0: [90, 141, 117, 80, 151, 183, 59, 192, 123, 170, 102, 136, 165, 97, 85, 118, 110, 142, 118, 132, 102, 137, 179, 109]
1: [195, 99, 85, 149, 113, 124, 189, 64, 116, 144, 140, 143, 127, 147, 88, 62, 108, 109, 94, 82, 123, 142, 131, 156]
2: [116, 76, 179, 162, 103, 111, 111, 146, 149, 122, 98, 96, 105, 128, 115, 122, 126, 169, 143, 170, 120, 138, 151, 130]
3: [122, 124, 116, 171, 144, 150, 144, 84, 147, 145, 107, 151, 130, 85, 94, 141, 88, 176, 103, 88, 125, 153, 115, 144]
4: [158, 144, 109, 155, 168, 118, 178, 111, 159, 108, 105, 109, 84, 123, 158, 120, 145, 133, 149, 90, 134, 138, 96, 130]
5: [110, 178, 144, 114, 159, 144, 103, 125, 76, 88, 110, 128, 65, 138, 184, 181, 141, 120, 167, 109, 135, 153, 100, 163]
6: [186, 123, 90, 181, 87, 88, 153, 85, 88, 109, 93, 135, 119, 144, 97, 107, 173, 125, 94, 78, 121, 144, 116, 142]
7: [126, 147, 138, 154, 100, 139, 146, 162, 135, 120, 118, 92, 98, 145, 102, 179, 118, 152, 102, 129, 160, 122, 87, 102]
8: [153, 149, 109, 117, 156, 151, 132, 92, 102, 111, 146, 143, 125, 115, 137, 131, 146, 137, 83, 92, 130, 98, 83, 128]
9: [85, 167, 122, 170, 143, 105, 149, 147, 155, 83, 133, 52, 60, 130, 143, 171, 113, 79, 203, 115, 146, 167, 72, 115]
10: [107, 107, 87, 144, 136, 115, 140, 186, 161, 114, 173, 97, 97, 204, 175, 112, 158, 59, 158, 156, 189, 111, 69, 139]
11: [167, 126, 152, 118, 132, 110, 106, 89, 53, 127, 143, 168, 145, 169, 117, 115, 219, 91, 108, 109, 86, 124, 127, 101]
12: [208, 116, 126, 107, 131, 136, 149, 85, 82, 191, 154, 181, 133, 196, 90, 73, 180, 99, 112, 109, 108, 169, 184, 129]
13: [109, 149, 141, 125, 181, 126, 76, 178, 109, 75, 129, 134, 136, 112, 155, 139, 135, 141, 102, 195, 126, 36, 131, 102]
14: [106, 109, 176, 124, 134, 140, 112, 135, 139, 121, 97, 99, 116, 111, 135, 118, 139, 148, 140, 153, 118, 140, 145, 145]
15: [106, 169, 108, 147, 150, 151, 142, 166, 154, 132, 75, 112, 149, 64, 173, 114, 92, 162, 66, 119, 196, 77, 78, 106]
16: [146, 111, 63, 125, 95, 114, 160, 138, 161, 118, 162, 106, 128, 190, 130, 151, 140, 109, 90, 141, 165, 105, 101, 75]
17: [110, 115, 182, 176, 123, 147, 142, 115, 158, 114, 45, 90, 116, 70, 81, 106, 74, 213, 138, 117, 113, 175, 161, 167]
18: [129, 129, 125, 82, 150, 164, 100, 128, 109, 173, 138, 174, 172, 142, 124, 83, 118, 112, 112, 130, 113, 117, 190, 117]
19: [151, 134, 94, 95, 88, 47, 132, 122, 146, 142, 174, 148, 163, 144, 166, 130, 170, 116, 108, 154, 116, 77, 115, 140]
20: [93, 105, 178, 83, 99, 161, 129, 121, 152, 127, 118, 84, 186, 72, 94, 163, 127, 169, 116, 175, 55, 114, 184, 125]
21: [104, 116, 162, 113, 82, 165, 78, 175, 147, 143, 103, 115, 170, 79, 32, 153, 145, 176, 138, 148, 53, 137, 173, 119]
22: [116, 163, 140, 94, 159, 146, 83, 114, 55, 78, 97, 135, 71, 117, 193, 162, 146, 132, 186, 114, 132, 142, 121, 189]
23: [129, 122, 154, 144, 117, 124, 128, 117, 143, 127, 89, 116, 143, 100, 103, 120, 126, 164, 114, 119, 107, 140, 147, 146]
24: [140, 153, 131, 173, 135, 108, 151, 216, 138, 43, 123, 59, 64, 166, 172, 137, 125, 117, 144, 149, 214, 94, 102, 56]
25: [169, 101, 141, 115, 136, 140, 142, 111, 156, 187, 141, 140, 133, 167, 98, 76, 136, 133, 121, 114, 103, 163, 169, 123]
26: [109, 108, 124, 107, 98, 110, 134, 129, 155, 175, 161, 139, 184, 98, 118, 149, 105, 110, 122, 163, 90, 106, 162, 103]
27: [186, 115, 139, 159, 158, 62, 130, 118, 64, 132, 120, 123, 103, 139, 136, 82, 200, 97, 143, 132, 97, 125, 145, 115]
28: [118, 150, 142, 102, 134, 115, 115, 126, 103, 90, 159, 156, 154, 120, 178, 162, 113, 101, 130, 177, 132, 84, 143, 88]

[89, 171, 101, 143, 183, 132, 183, 151, 162, 57, 143, 61, 86, 116, 142, 161, 131, 83, 189, 119, 157, 167, 78, 121] 9 4
[164, 145, 102, 155, 157, 112, 167, 97, 171, 134, 125, 130, 103, 168, 139, 85, 134, 136, 125, 70, 138, 144, 89, 137] 4 1
[78, 122, 144, 95, 130, 143, 123, 132, 120, 128, 119, 103, 132, 84, 125, 157, 147, 158, 149, 141, 114, 132, 138, 162] 14 23
[168, 162, 98, 150, 118, 107, 151, 105, 153, 109, 117, 140, 132, 123, 143, 112, 146, 109, 81, 75, 140, 61, 47, 117] 8 4
[102, 126, 111, 171, 64, 114, 97, 198, 77, 110, 150, 133, 139, 150, 101, 178, 172, 132, 158, 108, 193, 171, 64, 162] 7 5
[161, 119, 113, 100, 146, 134, 128, 108, 117, 156, 174, 180, 147, 161, 141, 95, 110, 100, 119, 130, 130, 112, 180, 114] 18 25
[123, 81, 159, 153, 93, 93, 87, 161, 140, 124, 119, 117, 131, 164, 147, 109, 114, 119, 130, 164, 143, 109, 140, 82] 2 14
[111, 142, 107, 185, 150, 173, 103, 111, 78, 115, 133, 172, 89, 135, 70, 184, 123, 192, 101, 45, 151, 164, 103, 169] 3 8
[103, 120, 191, 121, 145, 204, 76, 175, 126, 169, 88, 142, 170, 80, 109, 86, 74, 165, 79, 138, 123, 118, 153, 97] 0 18
[100, 162, 110, 123, 147, 130, 156, 151, 134, 88, 134, 60, 65, 138, 144, 195, 121, 84, 193, 106, 141, 152, 35, 127] 9 5
[122, 137, 116, 83, 122, 137, 131, 109, 123, 136, 144, 120, 108, 141, 145, 148, 121, 109, 148, 145, 124, 138, 130, 161] 14 5
[97, 132, 176, 90, 145, 189, 71, 160, 130, 190, 113, 156, 186, 101, 70, 117, 97, 127, 95, 136, 84, 120, 188, 100] 0 18
[91, 134, 116, 110, 130, 112, 148, 137, 139, 108, 155, 87, 109, 145, 160, 183, 120, 87, 172, 130, 130, 136, 77, 116] 9 7
[170, 165, 90, 139, 116, 142, 138, 138, 128, 107, 125, 103, 138, 89, 135, 149, 181, 98, 72, 128, 134, 68, 65, 94] 8 7
[137, 108, 105, 147, 163, 138, 161, 69, 169, 181, 146, 165, 161, 85, 100, 124, 101, 141, 78, 102, 105, 128, 112, 141] 3 23
[48, 166, 125, 156, 135, 136, 68, 219, 143, 70, 123, 103, 121, 112, 121, 121, 164, 91, 187, 135, 138, 132, 59, 117] 9 14
[119, 121, 135, 180, 130, 144, 121, 119, 90, 103, 115, 160, 77, 132, 89, 175, 100, 193, 131, 80, 144, 173, 108, 177] 3 23
[76, 117, 173, 60, 114, 149, 150, 105, 142, 144, 130, 109, 183, 91, 135, 133, 145, 132, 104, 180, 69, 107, 165, 130] 20 26
[107, 113, 160, 133, 50, 164, 54, 195, 141, 143, 105, 121, 175, 104, 24, 170, 157, 167, 138, 148, 59, 142, 164, 108] 21 20
[171, 136, 62, 128, 106, 154, 173, 148, 174, 126, 141, 75, 98, 229, 112, 145, 144, 120, 62, 103, 198, 105, 64, 64] 16 7
[102, 178, 119, 157, 154, 136, 141, 105, 140, 142, 107, 152, 117, 95, 132, 125, 116, 129, 98, 96, 136, 157, 102, 109] 3 8
[119, 175, 148, 168, 194, 148, 106, 171, 141, 110, 62, 136, 116, 67, 170, 97, 59, 113, 94, 111, 219, 121, 79, 100] 15 4
[186, 141, 89, 161, 66, 82, 146, 85, 117, 98, 120, 139, 145, 170, 135, 111, 200, 123, 94, 76, 125, 101, 75, 141] 6 8
[194, 113, 81, 160, 100, 172, 209, 82, 141, 163, 115, 139, 107, 163, 93, 68, 105, 128, 108, 80, 155, 146, 140, 147] 1 25
[97, 150, 125, 160, 175, 112, 147, 169, 128, 56, 140, 92, 104, 129, 135, 162, 159, 109, 162, 132, 158, 137, 80, 112] 9 4
[181, 125, 127, 175, 59, 91, 140, 94, 112, 105, 103, 141, 132, 158, 115, 98, 184, 149, 94, 82, 125, 110, 76, 145] 6 8
[108, 164, 146, 109, 168, 162, 88, 186, 107, 106, 105, 143, 134, 83, 146, 121, 100, 136, 124, 162, 158, 70, 148, 107] 13 28
[158, 143, 50, 155, 101, 112, 199, 89, 189, 119, 124, 144, 107, 166, 145, 117, 131, 126, 138, 57, 170, 168, 76, 140] 4 1
[122, 88, 133, 155, 143, 118, 129, 138, 72, 96, 147, 140, 124, 123, 135, 151, 143, 133, 141, 170, 154, 145, 121, 146] 14 2
[141, 58, 128, 175, 139, 107, 130, 158, 67, 105, 176, 166, 168, 147, 119, 142, 155, 124, 116, 205, 173, 124, 118, 120] 28 16
[93, 139, 146, 85, 157, 186, 63, 172, 123, 179, 111, 150, 177, 102, 83, 116, 101, 126, 108, 136, 100, 126, 183, 102] 0 18
